In the rows, 128 means zero.
Rows swapped in pairs by one turn or mirror: which row each one swaps with
Lalo: [132 120 156  95 138 154 140 143 111 115 108 140 108 126 122 108 119 151
 123]
Ziged: [136 137 124 125 130 125 130 141 136 123 118 116 141  92 168 137 114 106
  86]
rovot: [110 142 156 145  90 108 131 105 121 130 117 122 120 110 140 148 169 138
 111]
vis: [170 101 154 122 131 111 122 122 135 124 153 135 123 111 140 152 158 116
 100]
Siz: [116 126 139 105 123 124 120 132 110 166 147 109 149 122 126 124 181 119
 142]
dule: [141 149 112 136  95 116 127  90 130 138 112 128 134 133 128  99 154 132
 122]
Todop: [139 134 127 121 133 128 135 141 139 123 117 106 138  85 163 123 113 103
  99]
Dusu: [149 114 111 107 146 139 150 155 132 126 126 106 144 101 149 121 112 101
 111]
mugib: [119 120 152 113 135 132 141 125 119 130 111 117  99 123 104 105 148  90
 105]
mebo: [137 100 106 126 118 115 156 102 142 131 132 112 116 122 124 156 116 132
 160]
Fum: [118  94 110 139 100 118 122 114 136 121 136 158 121 108 140 124 117 144
 148]
bire: [118  97 122 139 106 116 117 102 136 117 148 142 115 105 136 140 116 142
 153]
boba: [139 107 100 137 101 148 144 144  99 109 125 146 145 131 118 142 148 157
 106]
Forip: [171 139 134 148 118 119 139  87 127 133 121 141 141 121 147 125 160 141
 121]
vasum: [126  98 118 143 114 107 133  98 135 117 140 125 115 109 135 154 116 134
 160]
pesut: [125 124 104 145  97 111 151 135 137 108 102 129 115 112 141 146 104 143
 110]
numim: [124 134 145  93 125 139 126 167  96 115 113 139 126 126 120 120 128 161
 122]
galet: [153 103 101 101 142 139 156 146 136 131 128 102 139 114 138 124 116 101
 131]
nad: [100 122 150 131 104 137 152 138  89 150 109 147 144 100 136 150 148 126
 131]
nenol: [137 153 146 130 134 129 108 163 142 127 142 120 142 146 150 164 149 121
 144]
tobi: [135 102  96 129 103 147 137 153 105 120 125 152 153 138 120 131 150 153
 115]
davor: [117 160 154 127 117 122 127 149 128 143 144 123 140 164 145 140 139 153
 143]
Zetid: [100 125 147 131 104 139 152 147  93 153 114 136 148  98 134 141 151 121
 146]
zirid: [158 129 143 127 108  96 104 137 120 122 147 139 126 109 122 148 144 122
  85]
Turat: [150 143 160 121 134 143 119 157 146 109 127 122 127 134 146 172 147 106
 130]
nazo: [124 138 114 113  97 115 118  94 136 148 134 108 132 135 122 103 161 133
 122]
ges: [111 128 146 116 136 138 145 131 114 125 119 118  95 119  95 114 145  90
 108]
dul: [120 123 149 117 136 137 147 124 119 126 115 121  96 129  96 105 142  95
 110]
kur: [129 124 159  88 128 146 131 154 108 121 122 150 113 130 109 120 121 152
 135]
Piz: [119  95 107 143  98 122 112 121 132 120 144 160 123 115 142 129 119 141
 139]
Kab: [130 122 159 112 133 154 148 126 147 110 123 124 101 144 141 122 104 140
 124]
defo: [150 156 145 120 140 144 111 154 146 111 138 117 145 144 145 160 145 123
 134]
gotob: [131 146 110 135  90 115 123  88 133 136 126 123 137 135 132 105 150 143
 120]
vob: [112 140 109 145 151 107 131 154 113 122 144  93 144 135 121 153 135 124
 139]
mak: [134 102 120 141 107 108 146  91 140 125 138 129 111 117 133 155 115 136
 155]
lodu: [141 109 116 144 103 157 142 131 100  98 115 144 140 123 110 160 144 142
 111]
fiv: [163 142 128 149 116 116 134  87 137 136 121 138 145 120 150 123 162 138
 127]
pasu: [136 131 146  88 131 143 140 158 107 113 114 148 118 129 112 117 122 157
 129]
zugor: [164 110 148 128 115 107 119 129 132 125 157 139 116 110 133 155 159 116
  91]
Zatop: [115 130 112 138 153 102 132 167 113 126 138  92 142 130 124 158 141 127
 130]
Sedis: [150  98  99 103 145 144 157 142 141 129 119 110 125 117 131 128 110 110
 134]
Feg: [161 155 117 144 103 120 136  90 135 137 114 137 143 131 133 114 152 138
 126]
tapo: [118 113 147 116 135 140 147 136 120 127 108 117  99 129 102 111 154  95
 103]
baki: [141 150 153 117 134 139 109 155 147 110 144 122 136 138 142 165 156 116
 137]
renu: [114 147 107 140 152 111 141 158 109 122 138  93 141 126 118 155 135 119
 133]
Gimep: [115 115 141 101 121 130 132 136 106 163 146 109 150 116 126 121 174 112
 143]
Kisu: [111 133 106 142 150 108 136 159 112 124 132  93 149 133 124 157 133 126
 141]
San: [109 118 150 113 119 138 141 147  95 158 139 123 152 110 128 132 172 108
 142]

Swapped with Kisu: mugib
Swapped with Piz: Forip
Swapped with Feg: bire
Swapped with Dusu: San
Swapped with rovot: pesut

